128 stands for zero in the data rows.
Here are some points:
[115 124 121 117 123 122 115 115 126 121 116 140]
[138 131 121 130 122 122 149 136 122 126 130 123]
[136 124 122 149 121 122 230 182 120 136 150 118]
[122 120 118 168 119 119 140 146 117 173 170 115]
[126 122 117 160 120 122 132 128 117 123 157 114]
[122 119 118 163 119 118 139 143 116 167 166 115]
[168 123 119 129 123 125 147 143 123 124 129 120]
[126 121 117 163 121 121 131 129 117 125 163 115]
[240 118 116 122 123 124 128 139 120 122 124 115]
[239 119 115 123 124 123 131 141 119 123 123 115]
[116 120 147 118 123 123 113 116 119 124 117 118]
[128 121 118 160 120 120 131 127 117 125 156 115]
[120 118 115 116 119 120 108 112 114 117 114 111]
[119 118 115 131 116 116 122 132 114 249 132 112]
[122 117 129 114 255 246 109 113 168 118 113 131]
[137 131 120 129 123 123 147 135 122 126 131 124]
[116 125 120 117 120 122 115 114 125 121 117 138]
[126 121 120 228 121 120 150 142 118 138 240 117]
[118 117 116 131 118 117 122 133 114 252 130 112]
[119 119 125 116 138 139 113 113 172 118 117 232]
[141 121 122 142 122 120 176 238 116 140 144 114]
[119 120 169 120 139 140 119 119 140 121 119 140]
[123 119 118 167 119 119 140 144 115 175 169 115]
[121 119 124 116 143 144 112 115 180 119 116 223]
[117 125 122 117 123 122 115 115 126 120 116 139]
[127 121 116 160 121 120 133 128 117 124 157 112]
[117 125 122 116 121 121 115 114 126 120 117 140]
[119 117 129 115 169 169 113 115 234 120 116 173]
[133 128 122 147 122 144 175 144 120 126 147 120]
[123 158 120 123 120 119 128 123 117 122 122 116]
[235 118 116 122 125 122 129 138 119 121 122 115]
[133 130 122 147 122 122 178 146 120 128 146 119]
[121 119 124 123 125 124 115 117 121 118 121 118]
[118 118 115 131 117 117 120 133 113 244 131 111]
[122 121 125 120 124 122 115 117 121 119 121 117]
[118 118 114 114 119 119 107 112 113 118 114 112]
[141 121 120 143 120 120 176 254 117 141 142 115]
[131 128 121 147 122 122 181 147 120 128 148 119]
[124 155 119 123 118 119 132 125 118 123 123 117]
[117 140 115 111 116 116 113 115 112 118 116 111]
[127 122 119 255 120 117 148 143 118 140 238 116]
[118 125 124 115 121 121 114 114 120 118 117 119]
[117 125 121 116 121 122 114 115 126 121 118 137]
[231 118 115 122 124 124 129 138 120 122 122 114]
[139 126 121 151 122 122 225 179 119 134 150 117]
[118 120 122 114 129 128 113 113 143 120 114 187]
[120 118 125 116 138 139 114 114 171 119 115 255]
[122 117 117 161 120 118 138 143 117 179 163 114]
[120 117 129 116 169 171 112 114 237 119 117 172]
[119 122 141 120 131 133 121 119 137 120 120 142]
[137 132 121 130 122 121 149 135 122 125 130 123]
[125 155 120 124 120 118 131 123 117 124 123 116]
[121 122 126 121 124 124 115 116 122 119 121 117]
[126 121 117 159 120 121 130 129 116 125 157 115]
[119 119 173 120 139 139 119 118 138 121 119 137]
[122 121 127 122 124 123 114 116 120 119 121 119]
[118 119  96 130 117 117 121 131 114 253 130 111]
[119 117 125 115 139 140 114 114 174 119 115 244]
[117 118 115 114 119 117 109 111 114 118 113 111]
[121 115 130 114 245 240 111 113 167 117 113 131]
[119 123 129 119 126 127 119 117 129 119 120 132]
[122 121 125 121 123 124 116 116 122 119 121 117]
[120 120 248 116 134 136 113 117 128 122 115 123]
[118 118 123 115 141 140 114 113 176 119 116 242]
[118 120 255 116 138 134 113 118 129 122 115 122]
[117 125 122 117 120 120 114 114 126 119 116 138]
[118 124 133 118 121 120 114 115 119 118 117 118]
Here are 12 more points, each followed by its number:
[119 117 126 116 140 140 114 114 174 119 116 237] 0
[122 115 130 113 241 236 108 113 164 118 113 130] 1
[115 119 134 113 119 118 107 112 114 123 114 112] 2
[131 131 122 146 121 121 174 144 120 128 146 119] 3
[119 120 172 119 138 139 119 118 140 122 119 137] 4
[142 121 121 142 122 121 183 229 118 137 140 115] 5
[119 124 121 116 121 121 115 115 119 117 116 120] 6
[141 120 121 143 121 120 179 231 117 138 143 116] 7
[121 122 143 120 133 133 120 119 137 121 121 140] 8
[120 122 130 120 125 127 119 118 127 119 119 131] 9
[124 159 119 122 120 119 127 123 116 122 122 116] 10
[120 122 141 124 126 125 118 119 125 122 124 122] 11
Which three of these numbered points are nearest to each point below by angle, seen from the average point of the first points? Their numbers follow each, nearest first.
[140 120 120 142 125 120 176 237 118 140 140 115] > 7 5 3
[119 125 120 116 122 119 114 114 119 118 117 118] > 6 2 9
[117 247 116 114 117 115 114 114 113 118 114 111] > 10 6 2
[118 118 114 130 116 115 120 130 114 243 130 111] > 7 5 2
[124 115 130 114 237 238 110 113 164 119 115 132] > 1 8 4
[120 122 142 120 132 132 120 119 137 120 120 141] > 8 4 9
[141 120 121 142 119 120 175 242 117 142 141 114] > 7 5 3
[124 156 120 126 117 117 131 124 116 122 124 117] > 10 6 2
[140 122 120 141 121 121 177 232 118 140 142 115] > 7 5 3
[119 120 171 119 139 139 117 119 138 121 119 137] > 4 8 11
[120 120 230 118 134 137 115 118 127 121 118 122] > 4 11 8
[119 118 115 131 116 117 122 131 114 252 131 111] > 7 5 2
[117 117 125 117 139 140 113 113 174 120 117 240] > 0 8 4
[122 116 129 114 239 235 109 114 165 118 114 129] > 1 8 4
[119 124 121 116 121 121 114 115 118 118 116 118] > 6 2 9
[121 122 140 126 128 127 119 120 125 124 123 124] > 11 2 9
[121 124 131 119 125 127 118 117 128 119 118 130] > 9 6 11
[119 119 237 116 135 136 114 116 128 122 117 122] > 4 11 8
[115 119 135 113 118 117 106 112 114 123 114 112] > 2 6 11
[164 122 120 129 124 124 150 145 124 125 129 121] > 5 7 3
[119 117 116 133 116 115 122 134 114 244 134 110] > 7 5 2
[118 120 230 117 134 135 113 118 127 121 117 123] > 4 11 8
[120 123 129 119 126 127 118 116 129 119 119 132] > 9 6 11
[119 122 140 120 131 131 121 118 136 121 119 142] > 8 9 4
[119 120 230 117 137 135 117 118 128 122 119 122] > 4 11 8
[123 115 130 114 240 235 111 113 167 119 115 131] > 1 8 4
[121 122 141 124 127 126 117 118 125 122 124 124] > 11 2 9
[169 121 120 130 125 125 150 145 124 125 129 121] > 5 7 3
[119 119 173 120 136 137 118 119 138 121 119 134] > 4 8 11
[119 124 120 117 120 120 115 114 118 118 116 117] > 6 2 9
[119 126 120 116 121 119 116 114 120 118 117 118] > 6 2 9
[118 123 121 117 120 120 114 114 118 118 116 118] > 6 2 9
[118 118 126 116 140 141 114 114 177 119 116 235] > 0 8 4
[121 116 128 114 231 230 109 113 169 118 113 132] > 1 8 4
[120 123 130 117 126 127 117 118 129 120 118 134] > 9 6 8
[122 116 131 114 245 249 110 116 170 118 115 133] > 1 4 8
[119 121 143 118 131 133 118 117 137 120 120 143] > 8 4 9
[114 118 133 112 118 118 107 112 115 124 114 110] > 2 6 11
[121 116 133 115 248 255 109 113 169 118 115 133] > 1 4 8
[115 118 134 112 118 119 105 111 115 124 113 111] > 2 6 11
[115 241 117 114 116 116 112 114 112 120 115 112] > 10 6 2
[121 122 130 121 126 127 120 117 129 120 119 134] > 9 6 8
[116 236 117 114 116 116 114 114 111 119 113 110] > 10 6 2
[123 117 128 114 232 231 110 114 162 118 114 129] > 1 8 4
[119 116 123 116 140 141 113 113 177 119 116 242] > 0 8 4
[114 118 134 113 119 118 107 112 114 123 112 111] > 2 6 11
[167 122 118 127 124 126 149 142 122 124 130 120] > 5 7 3
[119 122 129 119 125 126 118 117 127 119 119 131] > 9 6 2
[120 115 128 114 174 175 112 114 242 118 115 168] > 1 0 8
[119 122 143 123 127 125 117 120 125 122 123 123] > 11 2 9
[124 157 120 123 118 119 131 124 117 123 123 117] > 10 6 2
[120 116 126 116 142 142 113 115 179 120 116 237] > 0 8 4
[120 121 143 120 132 134 117 117 138 119 119 144] > 8 4 9
[118 125 121 117 120 121 115 115 119 119 117 119] > 6 2 9
[144 121 119 142 122 120 175 234 117 141 140 114] > 7 5 3
[142 121 122 142 122 121 178 228 118 139 142 115] > 7 5 3
[116 255 116 114 115 116 112 113 113 119 113 111] > 10 6 2
[120 119 233 118 136 135 114 117 127 121 119 121] > 4 11 8
[120 123 129 120 126 126 119 117 126 119 118 131] > 9 6 2
[119 117 125 116 141 141 113  93 179 120 115 237] > 0 8 4
[121 118 131 116 173 175 113 114 225 119 117 168] > 1 0 8
[116 249 117 116 116 115 114 114 113 120 113 112] > 10 6 2
[119 123 129 119 125 126 119 117 127 118 119 130] > 9 6 2
[119 120 173 119 138 138 117 117 139 120 117 135] > 4 8 11
[233 117 116 121 124 122 128 135 120 121 120 116] > 5 7 3
